500 stands for zero in the data rows.
Here are some points:
[460 482 475 448 493 500 415 579 511 606 478 636 588 366 479 465 531 442 585 488 614 569 462 441]
[287 487 804 581 896 371 639 569 465 929 577 645 578 761 442 401 445 495 717 357 584 423 574 707]
[610 456 728 484 512 356 824 555 404 369 662 245 349 759 537 253 441 673 541 480 232 412 523 460]
[601 340 112 302 277 570 063 422 672 392 231 680 651 000 516 793 510 297 373 724 792 732 521 425]
[422 387 273 449 623 676 037 510 612 651 327 773 741 209 459 745 595 287 512 491 757 767 493 532]
[538 673 772 435 212 313 820 533 365 252 671 174 331 854 600 230 569 703 408 431 191 387 392 541]
[616 479 406 454 305 517 490 479 501 214 433 308 561 230 464 439 510 578 405 664 405 487 405 300]
[563 488 527 454 550 520 716 536 477 511 566 535 490 441 481 479 455 538 534 480 316 541 609 449]
[536 594 659 651 264 311 723 754 306 179 542 405 385 839 633 345 375 573 328 377 398 388 451 691]
[349 757 733 729 815 416 815 555 551 756 675 509 358 907 468 358 465 616 785 363 283 432 673 532]
[602 358 210 383 579 722 071 501 640 610 329 757 765 140 532 737 531 142 570 639 788 724 562 338]
[416 476 709 541 440 374 639 410 429 514 651 528 533 647 505 337 505 453 476 413 489 496 464 660]
[496 659 722 527 355 305 667 664 410 341 530 338 455 858 528 342 521 620 357 414 408 349 509 568]
[480 393 353 446 527 597 412 590 576 521 548 531 593 385 446 630 482 419 564 507 579 627 535 430]
[387 561 848 752 796 279 633 667 372 779 551 544 501 979 580 320 525 513 506 275 650 409 440 733]
[428 430 195 480 443 622 141 510 665 552 429 669 625 287 635 587 578 258 365 518 826 706 398 554]
[651 469 351 349 298 572 338 498 657 319 370 500 498 409 547 501 578 441 470 561 487 522 386 424]
[544 590 601 396 301 377 518 497 257 421 525 515 436 654 595 372 432 555 315 440 426 378 402 542]
[590 396 315 349 325 580 377 474 582 362 304 454 543 252 522 612 460 478 392 589 510 502 419 394]
[554 504 210 386 421 592 161 424 519 402 357 668 496 239 541 578 549 320 389 560 725 536 451 507]
[526 437 401 366 314 544 420 535 534 445 535 475 493 365 438 552 476 492 473 482 514 457 491 360]
[612 412 311 373 341 600 409 444 625 309 404 464 599 173 566 611 516 510 408 624 477 669 422 426]
[541 593 662 643 734 474 618 523 467 659 561 359 448 745 440 506 432 561 626 477 444 428 512 536]
[565 450 291 442 438 538 412 536 598 276 390 553 519 259 520 660 437 422 466 588 478 618 574 377]
[536 617 718 599 550 507 612 476 588 542 560 499 385 653 433 401 515 554 670 404 471 472 532 516]
[459 522 623 581 491 417 772 520 417 567 602 379 397 794 499 306 420 652 546 376 395 193 543 559]
[392 510 670 506 299 258 677 480 308 253 624 270 363 859 588 295 504 576 207 381 420 366 352 609]
[538 506 475 701 390 349 633 321 240 461 427 461 416 833 465 359 546 631 366 430 304 581 399 304]
[471 492 427 546 525 415 478 479 599 445 386 458 646 423 364 474 443 504 604 556 542 499 507 387]
[685 431 258 366 354 645 291 485 578 500 371 651 526 259 537 615 528 334 494 624 617 477 466 441]
[449 618 706 565 453 323 457 607 292 611 522 489 450 760 645 327 527 445 412 431 576 363 411 659]
[461 577 730 546 316 311 701 420 171 345 536 290 318 871 549 236 495 547 281 460 371 355 397 568]
[513 373 420 365 483 555 292 598 612 487 513 589 631 268 428 476 503 342 460 562 597 587 504 442]
[473 625 410 554 732 598 611 613 580 476 458 617 437 416 543 599 450 419 728 478 388 679 616 439]
[542 538 846 591 569 407 815 429 432 466 583 348 436 826 415 245 503 676 692 539 311 362 462 476]
[733 344 360 392 364 697 342 446 427 704 371 735 496 446 546 434 468 257 607 842 566 461 705 463]
[611 489 731 573 588 396 662 479 520 575 559 491 403 566 380 387 448 566 702 395 319 422 577 442]
[403 557 554 535 625 509 336 532 409 628 490 556 560 757 499 532 546 504 418 407 582 423 353 674]
[771 455 390 493 367 717 593 476 579 219 574 348 519 225 447 554 476 662 642 595 336 572 598 188]
[735 435 132 408 413 674 446 327 511 333 327 545 497 214 499 587 422 510 600 713 475 578 587 260]
[437 452 495 630 660 528 463 562 612 590 392 500 494 326 423 410 484 401 627 586 370 677 536 415]
[512 343 281 436 592 739 246 512 661 518 396 633 626 081 492 694 485 382 614 604 567 632 666 384]
[541 463 671 537 409 405 776 490 373 313 586 226 430 784 449 290 615 635 443 534 344 389 487 586]
[445 449 525 507 583 472 453 500 344 651 581 479 358 557 593 643 509 460 390 398 667 479 532 568]
[548 503 779 492 421 347 778 514 346 318 751 331 340 864 611 322 490 657 433 438 296 348 459 566]
[512 404 186 290 422 713 247 470 606 537 365 666 575 094 447 819 641 338 476 586 695 581 587 489]
12 more points follow, each with its number after it:
[549 583 428 465 417 507 236 471 587 520 440 502 459 343 636 595 503 433 486 592 561 505 567 515] 0
[609 523 396 450 449 539 516 462 516 386 449 499 483 437 411 504 547 587 594 528 541 573 494 437] 1
[537 397 370 469 537 615 442 496 591 467 419 555 525 209 550 631 424 461 576 575 589 610 666 363] 2
[571 414 398 389 451 585 530 450 590 474 376 530 466 388 332 569 457 510 407 568 442 367 587 485] 3
[562 476 396 449 436 521 354 542 531 505 504 470 515 357 511 612 482 460 482 569 571 527 556 485] 4
[554 376 176 212 128 655 372 667 589 308 576 500 555 083 435 707 552 362 184 621 465 635 416 403] 5
[666 487 310 509 373 598 421 391 541 313 409 476 507 203 485 540 474 585 476 682 386 494 610 292] 6
[392 511 555 574 512 548 678 571 547 603 635 611 549 675 383 347 507 543 705 516 443 355 599 533] 7
[585 520 408 490 182 423 725 336 593 437 418 445 568 452 506 469 521 579 546 564 303 462 559 373] 8
[658 574 277 440 368 561 525 432 428 309 526 519 466 357 573 492 493 496 437 603 359 413 558 389] 9
[497 622 692 673 721 477 644 418 425 389 821 312 651 525 409 488 579 581 550 372 505 632 844 483] 10
[470 456 499 465 551 379 615 506 514 508 524 467 568 521 504 586 509 561 634 592 342 476 540 450] 11
Which of these numbered points is nearest to each point below, looking only along the 3 directions in which the first points spread most? Its number follows each.
[588 461 254 411 568 623 379 359 544 563 337 581 623 183 493 592 463 463 595 436 474 694 644 391] > 2
[599 472 353 406 248 549 380 420 522 262 389 380 440 495 505 671 489 571 303 502 479 449 458 454] > 9
[569 479 395 510 364 607 506 493 601 458 468 624 492 434 432 609 607 490 526 758 537 610 533 371] > 3
[536 512 542 475 489 461 570 561 570 472 414 512 505 489 442 396 438 647 626 615 423 383 660 573] > 11
[535 526 487 450 519 472 632 513 503 503 461 442 549 568 464 481 426 631 586 441 494 481 560 393] > 11
[535 484 185 412 440 640 172 515 562 592 397 705 621 283 552 700 567 270 379 516 809 605 477 472] > 0
[457 481 172 331 382 523 505 527 529 284 363 432 474 124 415 691 425 506 569 580 314 611 534 285] > 6
[539 483 405 402 440 581 409 503 611 479 466 600 490 379 511 582 479 489 476 593 561 525 460 448] > 4
[655 460 332 463 476 551 403 490 581 608 399 634 519 174 479 609 578 485 728 663 644 584 684 376] > 2
[782 485 462 564 334 600 468 313 603 365 373 285 562 183 398 763 499 669 513 509 343 599 554 234] > 6
[496 448 359 497 315 431 480 406 480 387 407 323 443 396 419 458 471 483 400 603 413 558 451 552] > 9
[695 376 179 373 316 550 535 318 686 208 406 458 565 106 453 663 493 577 540 590 433 560 630 295] > 6
[584 555 607 484 341 328 823 560 366 219 565 293 396 751 520 360 433 696 411 426 199 427 521 485] > 8
[603 447 368 439 396 479 485 535 597 349 367 530 487 295 458 565 469 482 533 533 342 566 415 407] > 3
[417 557 864 545 437 331 972 541 275 411 717 180 381 911 409 260 348 714 517 398 148 370 405 509] > 10
[631 416 488 625 407 477 578 450 527 382 404 496 606 445 406 596 514 520 558 510 483 532 450 518] > 1
[498 454 383 442 419 558 432 470 511 445 446 589 546 316 498 586 525 471 356 502 488 515 419 469] > 4
[590 493 376 386 182 471 435 436 415 206 403 415 452 394 604 409 577 598 334 619 402 484 445 452] > 9
[503 421 036 404 358 707 324 405 653 090 402 504 484 196 616 751 456 464 391 605 299 592 431 385] > 5
[585 467 398 402 306 445 519 440 535 402 445 485 567 374 609 524 461 469 425 538 384 396 509 400] > 9
[433 426 373 480 528 623 467 481 759 520 308 589 638 303 370 758 575 534 632 601 439 517 560 350] > 2
[569 579 687 475 352 382 830 449 215 190 589 098 400 867 520 227 416 769 314 475 370 278 383 564] > 8
[625 487 204 429 512 669 340 441 695 560 408 688 588 095 572 700 463 383 707 639 628 673 657 326] > 2
[669 570 235 395 389 597 477 421 575 404 450 425 457 136 534 661 407 561 560 541 403 567 613 233] > 6
[459 532 305 403 451 603 436 572 691 632 377 548 570 206 443 653 550 388 629 542 538 585 661 379] > 2
[465 471 472 454 588 674 348 520 562 424 399 505 562 411 481 537 479 433 518 517 569 550 493 414] > 4
[549 503 293 440 306 488 490 507 472 347 524 626 410 338 513 544 494 554 415 640 474 448 481 484] > 9
[624 492 342 449 400 559 533 399 631 319 410 476 409 252 467 659 499 602 610 536 351 540 646 324] > 6
[450 412 267 350 623 685 243 383 616 583 355 675 477 000 477 686 556 324 606 567 638 694 676 368] > 2
[557 555 662 514 243 334 564 384 384 310 555 359 398 756 616 374 425 621 288 419 264 369 352 560] > 8
[616 419 248 427 262 701 283 467 566 376 422 596 518 122 507 672 537 398 437 698 569 529 556 371] > 5
[404 513 701 569 663 445 564 524 540 727 572 574 582 689 472 378 534 408 601 400 625 514 503 709] > 7
[614 352 337 510 597 689 300 519 636 638 558 618 687 017 459 706 516 305 675 577 692 654 620 318] > 2
[484 505 873 437 382 244 770 534 350 435 572 433 359 826 502 249 461 783 408 427 189 345 434 552] > 10
[663 502 438 445 443 498 556 487 607 413 494 402 641 368 386 515 534 552 681 589 368 634 526 361] > 1
[427 503 397 547 491 560 420 597 521 401 410 493 513 357 494 540 505 464 542 556 405 605 468 356] > 3
[526 476 447 438 521 571 229 496 608 558 444 559 513 446 629 582 619 502 374 515 609 581 382 407] > 0
[678 404 495 389 393 429 688 523 473 217 464 307 434 185 404 395 489 560 464 676 381 613 561 198] > 8
[337 355 268 278 310 570 351 599 540 419 389 590 508 312 556 519 494 390 473 537 687 631 368 492] > 0
[464 403 538 481 510 518 544 472 563 548 461 302 549 620 366 471 410 528 549 489 461 507 497 565] > 11
[565 591 312 382 363 521 541 361 454 391 582 477 603 305 625 531 474 492 405 631 482 602 548 488] > 9
[686 503 290 503 475 634 556 484 448 273 372 421 476 337 486 509 501 532 492 629 272 473 487 377] > 9
[475 505 293 512 552 563 550 521 582 497 448 553 524 388 480 456 448 534 713 533 516 607 557 424] > 1
[505 525 400 545 573 560 520 399 571 599 523 611 414 427 544 575 572 422 450 488 539 475 448 447] > 4
[635 453 163 354 407 560 308 367 736 372 346 501 579 216 549 517 638 422 318 608 629 569 419 514] > 5
[584 529 370 458 304 430 551 405 525 279 507 491 328 398 463 583 461 569 450 618 308 600 589 313] > 9
[545 529 519 496 448 451 618 494 418 255 465 368 377 551 662 341 463 546 531 463 418 238 506 459] > 8
[588 412 246 476 576 608 308 487 608 450 462 563 712 103 407 699 566 416 536 620 650 605 661 423] > 2
[542 481 327 527 435 536 537 439 577 417 504 458 531 271 542 602 386 528 580 563 353 642 612 379] > 3
[517 576 682 568 433 364 713 545 318 275 574 341 345 596 626 429 424 602 308 411 296 493 344 477] > 8
[571 593 649 471 513 539 709 490 153 241 556 225 367 804 593 206 523 731 150 591 171 198 277 651] > 8
[436 475 511 491 418 454 679 446 468 590 525 504 502 514 358 548 472 599 601 469 423 466 485 513] > 11
[533 584 173 392 291 550 319 487 577 381 312 449 557 071 485 709 563 607 487 711 580 563 522 341] > 5
[557 471 368 408 383 498 397 426 562 417 483 599 437 346 374 513 510 479 404 558 512 624 504 426] > 4
[417 502 655 604 618 418 498 519 413 707 507 635 491 667 521 349 504 479 573 387 601 447 545 667] > 7
[559 493 341 452 440 512 403 554 611 383 376 502 437 393 554 602 450 518 405 616 411 463 411 394] > 3
[551 507 502 555 544 539 506 470 483 538 497 494 535 417 541 579 486 441 505 466 509 483 452 484] > 1
[529 501 330 379 383 562 485 487 543 434 374 565 483 365 437 521 549 433 486 575 385 520 500 441] > 3
[589 493 186 409 385 565 443 464 603 350 423 550 510 297 477 690 516 605 515 551 381 648 532 311] > 6
[499 610 382 597 571 483 469 383 473 454 647 473 745 319 466 523 665 536 477 565 588 571 689 341] > 3
[555 588 543 375 550 625 549 537 445 539 492 531 438 551 410 603 464 492 722 530 414 513 526 476] > 11
[440 455 440 458 548 506 335 422 415 523 344 471 681 402 323 596 547 411 585 506 569 558 531 405] > 4
[692 427 235 484 280 590 442 520 588 236 313 435 520 139 585 587 473 469 455 658 342 538 467 348] > 6
[455 536 682 473 427 381 693 469 384 320 645 404 272 653 627 387 491 564 282 453 381 373 318 521] > 8
[387 563 848 705 664 533 381 559 421 887 606 556 503 746 505 506 538 430 571 437 653 496 482 683] > 7
[522 539 465 548 463 465 614 432 348 352 568 312 611 461 616 541 489 607 405 480 391 488 584 550] > 8
[507 406 639 535 544 678 547 494 587 583 530 599 442 537 529 514 494 506 578 503 561 504 522 493] > 11
